The rows of Y fall into 3 groups, which share some directions, and each row is roughly a mix of its group's hidden directions, except some rows that fit no group.
Y:
[[-29  15  41  21 -12 -33  -8  27  36  11  27]
 [ 10 -29  11 -21 -35  31  14 -40 -36   1  21]
 [-13  53  -7  21 -34 -33  -5 -16  23  24  14]
 [-21  -8  16 -12  27  -9 -25  35 -20 -55 -16]
 [-26  16   8 -10  13 -30 -39  15   8 -53  22]
 [ 12  37  14  21  17  30  24  11  42  19 -33]
 [  3 -34  24  17  30  52 -23  22  11 -21  -6]
 [ 11  11 -16 -15  39  51  14  20  -7 -13 -40]
 [-20  11  30  -5 -11  -5 -34  -1 -14 -49  44]
 [ -6  22  35  19  -1   1  12  36  58   1  16]
 [-24 -27 -20  11  13  -1 -52  24 -39 -13 -15]
 [-33  -7   5   1  17 -27 -37  24 -28 -47 -13]
 [ 18  17  22  -2  21 -11 -17  15  28 -65  -9]
 [-29   4 -22 -15 -12 -54  -8 -18  23  32  27]
 [  4  41  -8  19  25 -20  10  40  48   9  -7]
 [ 22 -49  -2  12   2  27   7  -5 -33   0 -48]
 [ -3  -1  24 -26  20  42 -28  37   3 -35  22]
 [ 11 -22  20  22  33  45 -13  37   6 -27 -17]
 [  6  35  -5   5  18  56   0  30  -8 -24 -31]
 [  8 -44 -11 -28  38  11  -3   2 -21 -45 -18]
 [-17  28   7 -17  21 -72   0  -2  -2   8  11]
 [ 10 -25  29 -29  20  22 -29  10 -24 -47  18]
 [-38   5  22  -3   9   9 -41  28 -18 -39  29]
 [ 11  16   2 -29 -31   6   7 -22  17  37  54]
 [  9 -22 -35 -18  35  20  -3 -17 -34 -35 -30]
 [-19  13  -5  35   5 -55 -12  12  33  30 -15]
 [-33  20   9  21 -19 -58 -14  -7  20  24  19]
 [  8 -38   9 -26 -13  43  -6 -21 -45 -21   5]
 [-18  -5  -5  -7 -26 -57  -1 -16  32  34  24]
 [ 33  40   2 -30  12 -29  34 -11  32  19 -13]
 [ 33  14 -18 -13 -24  -8  53 -29   4  35   0]
 [ 18 -10   2 -22 -18  25  -2 -19  19  -8  68]
 [-16 -18  -1   5  27   7 -25  30 -35 -47 -31]
 [ 12  -8 -13 -53  -6  19   7 -24 -27  42  24]
 [  1  43  12 -20  21  18  -7  35  53  -6  -2]
 [-12   5  33 -28 -15   5 -20  -9   5 -24  62]
 [ 10 -12  44  12  12  58  21 -19 -23   3  12]
 [-22   9 -33 -49  -5 -16  12 -32 -23 -29  22]
 [-25  10 -26 -14 -21 -52   0 -22  17  37  21]
 [  5   4  28  30  -2  37   4  47  41 -10  16]
 [ 24  -7 -24   1  16  23  40 -24  16  48 -24]
 [ 28 -15 -10 -15  16  61   1  15  -2 -42   6]
 [-12  -7  -2  15 -38  -9 -14 -15   5  45  54]
 [-22  -7  -4  -6  17   3 -55  26 -25 -46   6]
 [-19  10 -25  -2   8 -25 -33 -11 -42 -44 -25]
 [-16 -21   1   3 -43  17 -21 -28 -29  43  23]
 [ 27  -2   2   1 -24  24  53 -10  23  45  -1]
 [ 41   9  10  -9  -3  61  31   7   7 -22 -11]
 [-32  35   0  -7  -4 -42 -24  -2   9 -17  47]
 [  0 -11 -20  -3  27  38 -18  10 -41 -41 -29]
 [-32  -6  -5   1  20 -23 -54  17 -26 -37   8]
 [-39 -19  -3 -15  -7 -35 -40 -15 -30 -17  30]
 [ 17   3   4 -22  22  11 -35  29  42 -42 -17]
 [-14   7   4  23  19 -30  15  27  12  20 -61]
 [ -9 -22  19  22  22  55 -16  34 -26 -13 -10]
 [  8 -24  -9 -14 -29 -17  27 -48 -26  26  30]
 [ -2  16 -29  26 -14 -38  28 -15  -8  42 -33]
 [ 13  -1 -38  13  18  37   4  17 -32   5 -49]
 [-31  11   5 -13 -16 -17 -39   8 -20 -50  30]
 [ 16 -12 -32  24 -23   1  36 -14 -29  41 -28]
 [ 32  -1  -5   4 -31  33  51  -1  13  37   8]
 [ 11  -2 -30 -31 -46 -15 -14 -21  27 -32  25]
 [ 23 -24   7   0  -4  23  35  17  24  59  -5]
 [-42 -22 -13  -3  -7 -24 -49  11 -29  -1  30]
 [ 11 -13  35   2 -14  19  23  22  35  42  34]
 [ 33  19  -4  -2  -6  63  22   8 -16  18 -27]
 [ 10 -19 -41  -8  26 -17   2 -29 -23 -31 -43]
 [  1  -4  28 -32   3  56  10   6 -11   7  45]
 [ -3  20 -29  29 -14 -57  18 -14  10  17 -30]
 [-15   6  -2 -10   8 -16 -32  30   3 -66  17]
 [-36 -19 -19 -18 -26 -32 -20 -17   3  14  49]
 [ 35 -23   2   3  43 -19  -8  27  29 -30 -27]
 [  3 -15  26 -13 -30  26   6  -5   9  41  53]
 [ 34   6  -1  11   3  20  50   6  32  35 -27]
 [ 15 -29 -10 -11 -23  15  10 -12 -29  65   5]
 [-12  10  31 -36  12  41 -15  27 -10 -19  40]
 [ 34 -26   1  -5 -10  27  38 -29 -28 -23 -32]
 [  4 -31   1 -22 -29  48  -4 -28 -42  -1  11]
 [ 44 -24  -4   9  11  46  14  23 -11 -16 -35]
 [ -4 -16 -21 -17  17  35 -25  15 -51 -37  -6]
 [ 15 -31 -33  33 -10 -32  13 -19 -21  16 -40]
 [ 22 -44 -30  26  -7 -31  31 -17 -19  24  -9]
 [ 28 -25  13 -40  30 -32  19  -3  14   5  40]
 [  7  22 -30  11   7 -12  32 -27  25  48 -29]
 [ 42  12   6  16   9  35  41  12  23  13 -36]
 [  9  21  18  17 -33  31 -10   8  27 -12  55]
 [-25  17  36   9 -31 -33 -19  12  16  13  44]
 [-32 -26   6  15  24 -52 -39  17   1  15   2]
 [  7  35  -2  17 -30  -6  21 -17  34  52  15]
 [ 15 -17   6  30  27  32 -18  21  23 -15 -51]
 [-15  32  30 -34   5  -4 -17 -13  21 -21  51]
 [ -6  -2  33 -13 -28   1   2  27   8  57  34]
 [-10  33  -6  25  16 -45   2  25  46  19  -7]
 [ -3 -16   3  40 -23 -38   6 -29   1  43 -26]
 [-27  11   1  17 -26 -59 -12   2  27  10  31]
 [ -8   2  -2  34  30 -37 -26   5 -22 -31 -40]
 [ 27  17  14  24   8  38   2   6  35 -33 -40]
 [-13  26  -3  16  17  -5 -20  12  -1 -70 -21]
 [ 34   4 -25  -3  11  52  34 -12   3  24 -28]
 [ 21 -33  16 -41   6  49  -2   4  -9  -8  35]
 [-29   1  29   9  14  -2 -50   8  -6 -52   4]
 [-40  23  27  19  29  -3 -40  30  15 -23  -4]
 [ 20  -7  25 -26 -15  13  27 -51 -21 -37   6]
 [-26  -3  27   7  33   6 -49  28   1 -38  -4]
 [ 27 -13  -6  -6  -6  15  54  -5  27  45 -19]
 [ 39  -7   5   8  13  56  14  12 -17 -21 -36]
 [-13  -5   3  -6  40  34  13  33  48  21  18]
 [-32  24 -22   6 -34 -51   2 -28  -9  22  10]
 [-18  -6  -7 -44 -29  39 -15   2  -4  12  47]
 [ 26   5 -26  -9  22  60  20   2 -13   7 -34]
 [-36  15  11   5   2 -33 -54  -8 -16 -24  26]
 [ 20  38  15  -4  -6  40  -4  15   2 -55  19]
 [-12  25 -34  18  45   1  10  -4  42 -20 -27]
 [ 28 -12 -18  -1  21  10  46  32  31   9 -36]
 [-50  43  18 -13 -11 -19 -26  -4   3 -10  35]
 [ 16 -39  26 -17  15  35  16   9  31  -3  43]
 [ 14  12  30 -26 -25  25  22 -30   3   5  52]
 [ 38  -2  -3   7  24  37  30   9  -2  -8 -53]
 [-10 -19  29  21  32  43 -29  24  22 -26  -3]
 [-13   5  19  -9  -5 -56   5  22  40  31  22]
 [-35  32 -10  -4  -2 -55 -33   2  27  -9   0]
 [ 36  -8  40  21  18  41   3  35  21   6 -11]
 [-27  -1  17  32  15  26 -20  44 -29 -34   2]
 [ -5 -25  25 -30  -4 -49  16  10  22  41  11]
 [-35 -14 -12  19  17 -58 -29   3  -9  27  -6]
 [-11  31 -11  29   9 -33  22 -17  42  32 -22]
 [ 17 -22 -21   3   3   2  27 -11 -17  54 -44]
 [  1 -43  15  30  38  -9  22  15  24 -14 -35]]
Here is one row from each group, named. Which group is each of the other rows in?
[  3  33 -21  19  24  56  -4  -8   2 -39  -9] : Z
[-22 -15  30  -8 -29 -28 -16 -21  13  23  51] : H
[-16  26   1 -10 -26 -33  30 -33 -21  28  35] : J

[-17  -2 -24   3  40  -8 -35  25 -35 -35 -23] : H
[ -1   4   5  45 -29 -24   0 -42 -22  35 -18] : H
[-17  39  -8   7  -5 -43   9   7  39  32  28] : H
[-10 -42 -25  11  -1 -23  12 -10 -11  52 -32] : H
[-28  31 -19  -1  14 -44 -23 -26   8 -42   6] : Z
[ -2  32  -8 -10  30 -12  -3  46  36 -39  10] : H
[ -7  58  -1 -21 -30  36 -12   3  30 -12  -9] : J
[-26  23 -20  38 -16  -3 -41 -17 -11 -31  30] : Z
[-11  62  -4 -26 -17  -2 -11   4  46  -5   0] : J
[ 23 -17 -24 -36 -21  35 -14 -12 -49   0  14] : Z
[-18 -26  -4   6 -39  26 -32  -7 -34  34  25] : H
